Small tables with named rows and columns. After each table, cells are looked up by row and column.

zazun =
|  | vub | fetuni | gelos | tasod |
|---|---|---|---|---|
| tagav | 71.29 | 66.64 | 94.24 | 69.15 |
| voresi | 69.73 | 66.18 | 89.89 | 67.94 |
| bobib | 45.26 | 48.36 | 15.91 | 44.44 |
| tonaku | 92.57 | 88.25 | 46.83 | 87.16 |
| nov | 52.39 | 53.53 | 15.85 | 53.43 |
| tinovi | 98.08 | 93.79 | 54.12 | 88.18 |
| vigip | 73.96 | 68.93 | 94.34 | 74.06 |
| begiri | 45.98 | 49.42 | 16.83 | 41.70 |

gelos of nov: 15.85
fetuni of begiri: 49.42
vub of tagav: 71.29
tasod of bobib: 44.44
vub of nov: 52.39
vub of bobib: 45.26
fetuni of tonaku: 88.25
vub of voresi: 69.73
tasod of tinovi: 88.18
gelos of voresi: 89.89
tasod of begiri: 41.70
fetuni of voresi: 66.18
fetuni of nov: 53.53
fetuni of tinovi: 93.79
tasod of voresi: 67.94
tasod of vigip: 74.06
tasod of tonaku: 87.16
tasod of tagav: 69.15

lal =
fields: beteda, matotab, zasile
fadeso: [0.5, 0.3, 0.6]
laso: [0.5, 0.3, 0.7]
noleral: [0.4, 0.7, 0.2]
pak: [0.8, 0.3, 0.8]
vak: [0.6, 0.3, 0.7]
betalof: [0.6, 0.6, 0.4]
viga: [0.3, 0.6, 0.1]
nelazim: [0.4, 0.6, 0.2]

matotab of nelazim = 0.6
beteda of nelazim = 0.4
zasile of laso = 0.7
matotab of fadeso = 0.3
beteda of fadeso = 0.5
matotab of viga = 0.6
beteda of laso = 0.5
zasile of betalof = 0.4
matotab of vak = 0.3
beteda of betalof = 0.6
zasile of fadeso = 0.6
zasile of pak = 0.8
matotab of laso = 0.3
zasile of noleral = 0.2
matotab of noleral = 0.7
beteda of vak = 0.6
matotab of betalof = 0.6
beteda of pak = 0.8
beteda of viga = 0.3
beteda of noleral = 0.4

Table pebore
|  | bovad | povez | muk | zur | tev | girep | revuso |
|---|---|---|---|---|---|---|---|
| katiniz | -75.196 | 4.702 | 7.373 | -68.085 | -77.889 | -67.475 | -0.154 |
| pup | -14.423 | 36.871 | -42.456 | 12.572 | 13.681 | 30.353 | -13.725 |
| lorezub | 31.928 | -24.949 | -65.630 | 37.982 | 50.809 | 53.380 | -53.894 |
| nas | 11.294 | -56.870 | -31.890 | -2.401 | 17.046 | 10.080 | -72.179 |
| gor | -29.727 | -65.910 | -18.811 | -46.454 | -43.347 | -54.147 | -43.799 |
| nuvot | -36.983 | -22.783 | -20.923 | -35.681 | -38.488 | -40.896 | -20.692 |
| vaforom | -15.469 | -41.793 | -39.044 | -18.770 | -18.440 | -27.876 | -27.585 |

What is the bovad of nuvot in pebore? -36.983
What is the revuso of katiniz in pebore? -0.154
What is the muk of pup in pebore? -42.456
What is the girep of nas in pebore? 10.080
What is the tev of gor in pebore? -43.347
What is the revuso of gor in pebore? -43.799
What is the povez of gor in pebore? -65.910
What is the tev of katiniz in pebore? -77.889

limiv:
,fureki,valome,bisik,romu,gagireg,gusel
bod,150,70,206,143,62,51
sozenul,151,86,181,95,60,50
linato,220,141,45,121,101,71
zakin,183,95,149,183,215,163
padu,182,88,76,167,71,58
tadekal,148,68,196,170,170,141

gusel of tadekal = 141
fureki of padu = 182
fureki of tadekal = 148
fureki of bod = 150
valome of padu = 88
gagireg of linato = 101
valome of linato = 141
fureki of zakin = 183
gusel of bod = 51
valome of zakin = 95
romu of sozenul = 95
gagireg of bod = 62

vobo:
,dizir,laf,defa,gulutiz,rur
lesipos,145,126,150,170,157
naneb,130,135,156,159,151
ragene,140,145,112,117,153
kub,184,118,151,140,94
gek,170,162,112,127,118
mez,164,134,145,159,138
verir,143,134,148,139,143
tez,106,147,149,143,113
redutim,154,60,132,169,183
damudov,157,138,158,140,143
gabu,200,128,164,136,176
selisag,170,139,117,181,149
paf,136,142,147,136,134
midemi,141,142,163,116,169

dizir of redutim is 154
defa of redutim is 132
laf of paf is 142
laf of redutim is 60
laf of mez is 134
dizir of damudov is 157
laf of tez is 147
defa of damudov is 158
gulutiz of tez is 143
Which row has the largest rur? redutim

